In the data rows, the value 128 means zero.
Some points:
121 106 202 149 82 100 155 73 152 131 108 171 105 103 166 116 149 169 106 63 129 91 99 90 153 130 131 136 105 194 112 84 120
137 34 161 151 169 158 169 94 180 117 126 120 125 74 124 158 148 115 159 128 124 91 162 84 141 112 102 137 137 179 147 129 115
164 140 102 140 51 129 152 154 99 154 152 127 145 151 146 119 128 125 112 139 142 117 160 122 129 106 136 109 155 115 148 144 124
99 130 163 129 141 134 100 129 112 139 99 175 127 124 107 125 118 200 115 94 150 135 78 129 148 148 141 177 84 157 116 83 153
103 169 121 80 214 181 48 108 153 136 57 103 111 156 85 117 159 180 168 130 135 163 63 219 90 168 124 146 79 154 96 149 167
141 125 148 145 102 115 151 131 143 149 120 162 105 119 139 126 130 135 110 95 147 82 105 95 138 127 122 132 103 155 97 106 117
45 128 184 126 150 145 67 105 114 142 108 159 134 120 120 113 120 225 116 82 135 148 63 139 158 151 176 195 80 155 125 64 186
131 150 96 108 164 158 108 129 142 144 99 121 114 157 95 116 130 146 128 126 151 137 102 175 86 134 108 138 87 146 82 138 141
140 79 134 146 148 142 160 114 173 128 131 130 127 87 99 148 136 116 145 131 132 73 156 101 124 120 95 128 123 156 142 137 121
137 121 96 128 154 113 136 148 148 121 152 127 128 109 113 144 94 93 129 138 129 135 129 104 122 135 119 135 127 107 123 129 115
71 55 158 89 241 89 102 110 154 3 221 106 148 75 118 184 109 51 190 182 54 201 196 67 154 175 129 166 176 35 172 119 91
151 143 120 110 92 91 134 143 104 113 148 137 145 144 133 146 94 122 115 126 130 105 154 111 133 82 144 129 133 116 136 111 113
162 136 117 134 47 108 159 144 123 144 119 150 127 137 129 131 123 138 104 118 156 60 150 103 123 79 128 116 110 149 120 115 118
158 139 99 131 124 135 145 124 157 146 110 131 108 142 125 119 137 103 113 123 150 86 106 130 95 128 95 114 106 156 89 136 114
144 124 94 131 153 122 134 146 143 111 154 125 124 125 112 144 98 88 127 140 131 136 125 101 118 138 118 138 127 112 116 134 115
118 114 98 134 165 163 108 147 135 138 131 121 139 127 84 134 103 143 154 134 161 143 119 138 122 126 123 172 111 136 115 140 153
114 135 131 134 123 132 109 139 118 151 118 162 127 132 107 120 108 165 106 105 154 131 93 124 142 140 140 178 94 151 106 109 138
93 76 135 107 255 81 85 104 184 30 216 94 141 80 117 159 84 27 175 170 59 184 171 78 153 185 134 160 180 30 183 127 110
114 140 143 121 143 82 118 125 124 107 154 155 122 109 142 137 100 120 111 114 119 131 97 92 143 154 140 148 116 116 114 88 121
140 154 95 109 168 110 111 122 138 95 123 119 105 143 130 127 125 79 123 131 115 138 104 142 102 152 110 119 109 116 95 132 109
150 135 112 118 142 136 144 101 175 140 92 121 79 143 129 109 165 107 126 123 134 81 96 156 78 134 100 97 101 168 83 143 101
136 122 147 147 100 114 153 129 134 147 126 164 109 116 137 120 129 137 94 99 152 76 97 90 131 124 119 135 105 161 99 105 116
138 120 156 137 100 118 144 123 137 145 112 168 107 115 142 123 134 130 90 103 145 81 107 91 138 130 124 134 96 165 103 101 115
172 142 100 126 129 137 140 124 164 144 108 133 100 143 125 113 146 104 119 124 144 88 106 139 98 125 98 107 100 158 85 142 108
104 136 132 135 127 137 113 142 118 148 122 162 124 134 110 124 109 155 108 104 154 124 89 127 131 141 136 161 96 149 104 112 144
116 153 104 86 195 170 90 111 147 140 64 112 110 163 79 122 146 164 141 124 153 142 86 191 89 138 105 147 93 141 75 149 152
59 126 182 119 139 144 79 112 98 127 92 171 134 122 109 121 110 233 114 87 140 154 43 143 167 148 157 214 75 172 101 78 165
129 135 127 161 92 125 140 148 105 155 144 149 122 129 149 112 131 114 103 125 138 133 106 105 131 142 128 117 139 125 115 130 127
179 135 138 87 188 146 129 23 244 125 15 103 70 128 155 110 223 114 148 107 101 38 102 191 79 140 100 82 83 215 97 140 99
125 157 98 109 187 167 87 116 150 145 64 126 101 143 95 105 131 158 133 128 147 134 76 188 96 144 108 142 86 145 77 144 151
112 134 132 132 132 138 107 134 117 145 124 157 128 133 111 127 111 174 107 107 161 125 85 126 148 131 128 156 100 150 102 121 155
104 114 104 129 175 164 109 148 137 136 128 130 143 128 77 140 111 151 160 139 158 144 123 133 125 136 120 168 110 140 120 141 160
110 186 111 72 255 101 81 65 162 35 112 86 81 138 158 131 135 79 143 147 42 185 92 180 79 193 103 89 127 52 105 131 96
125 183 191 50 85 7 119 110 53 20 164 128 176 136 176 165 62 159 137 121 59 121 242 106 174 76 224 124 167 57 205 34 79
158 147 118 152 26 110 158 165 95 152 152 117 143 147 176 119 130 130 114 143 129 127 181 125 145 84 157 88 159 111 165 147 124
139 144 132 154 0 109 159 159 23 128 136 94 170 148 193 110 149 147 121 145 110 134 209 140 163 69 192 64 225 107 219 149 134
141 113 85 152 120 141 146 161 129 156 171 120 134 125 117 127 127 85 129 168 145 151 141 114 119 151 109 117 150 100 127 168 128
143 143 137 151 5 121 167 168 28 141 165 95 157 143 174 128 142 145 123 141 113 142 215 135 148 70 169 78 173 117 187 141 129
117 151 105 94 206 176 67 110 154 139 66 98 100 167 89 112 140 165 142 123 147 154 61 208 90 146 107 143 76 152 90 150 160
135 65 162 153 163 144 176 98 196 107 136 119 125 93 107 150 154 115 173 135 133 64 162 76 135 121 83 134 139 135 156 125 114
163 143 100 145 53 125 155 161 107 153 142 133 140 148 139 121 122 119 107 140 148 115 147 119 130 98 138 108 144 124 126 135 123
173 135 147 124 54 100 187 127 125 138 107 156 138 138 134 136 133 162 113 112 148 35 190 113 144 63 149 112 121 176 137 102 116
166 152 134 150 11 109 163 167 59 156 143 111 149 147 165 117 140 142 117 137 118 131 176 133 144 81 161 91 202 102 180 150 132
85 155 100 65 254 218 41 73 148 131 47 98 104 191 92 117 158 211 182 124 137 171 57 255 63 179 91 157 70 151 77 158 174
98 63 130 173 141 159 154 144 127 131 210 46 184 95 131 128 154 58 159 198 100 255 170 135 139 185 126 87 239 62 212 237 135
159 148 101 145 63 123 160 163 94 156 149 124 145 145 141 125 124 120 113 138 144 116 152 121 126 99 147 103 146 119 139 145 124
156 135 153 135 0 103 152 175 19 145 158 109 191 149 183 117 152 153 101 153 107 140 222 139 166 32 170 56 229 93 228 154 133
112 95 107 195 136 151 132 156 130 150 179 80 147 93 132 130 146 33 171 165 113 225 160 124 134 170 102 100 224 73 177 187 141
157 133 121 134 71 111 165 145 116 144 122 149 134 136 130 130 125 141 108 116 152 60 143 112 128 91 129 121 115 161 119 118 114
18 127 224 110 157 152 52 90 103 122 81 191 135 110 98 109 117 255 106 75 126 174 47 142 180 152 175 188 87 178 114 45 183
160 149 109 134 38 111 154 165 89 161 143 123 147 145 170 128 130 130 115 140 138 123 151 125 134 94 137 91 157 109 150 145 124
143 127 127 143 102 120 154 131 136 151 124 163 108 126 126 120 121 126 99 101 151 80 102 97 122 127 119 131 98 159 97 105 119
112 81 80 185 139 165 148 166 127 149 181 74 153 93 132 129 150 58 173 178 99 239 183 134 137 168 113 94 223 61 210 188 137
104 74 115 180 141 176 135 167 128 130 192 69 160 102 134 128 153 17 161 215 97 222 183 123 142 157 87 92 207 74 197 194 133
161 120 219 114 0 87 190 93 106 119 82 146 157 122 162 138 157 233 122 103 117 0 224 104 156 0 178 106 125 168 170 57 107
148 86 126 141 136 142 155 126 173 136 137 131 125 98 111 140 133 101 143 132 142 90 144 95 123 124 103 134 120 155 123 134 125
These points spread out most along one direction. Take the direction at right angles to it along which they spread out most. Go by this last direction. How far along it is each point below, from 0 to 99? 50 is the average, and the first point above lies past it. One standard deviation of the points above along it is 16.
147 154 86 107 172 116 114 122 146 110 126 125 105 145 130 126 120 78 123 140 117 128 109 134 109 154 105 113 111 104 100 138 105 40
149 156 81 111 162 120 128 128 145 123 128 126 112 144 127 127 120 84 120 130 129 128 104 132 98 145 107 122 114 111 97 135 112 43
125 122 96 123 161 119 128 143 149 107 165 122 134 110 108 143 96 89 136 136 117 140 136 100 126 141 115 140 136 90 129 129 115 37
138 150 78 142 144 148 119 127 137 175 115 82 111 171 157 95 174 61 130 151 107 179 101 173 90 164 96 68 156 103 124 211 121 33
92 133 174 124 154 89 108 109 113 95 145 175 119 107 149 139 88 122 99 94 94 147 107 93 156 159 156 153 120 103 124 76 111 49
133 123 98 130 156 116 133 147 139 102 164 130 130 116 108 151 92 89 134 143 134 133 140 103 124 136 120 139 133 103 118 133 115 40
156 151 105 119 93 99 144 149 110 129 145 139 130 139 129 138 89 118 105 128 138 99 144 110 131 97 136 130 121 119 115 115 120 58
39 123 241 117 160 151 80 91 83 126 79 155 141 108 103 112 124 238 124 78 134 161 78 144 185 161 175 198 65 163 109 63 198 60
149 147 99 110 177 116 111 117 151 106 117 112 100 135 129 127 122 76 125 134 106 145 98 139 94 155 102 114 116 102 98 141 107 37
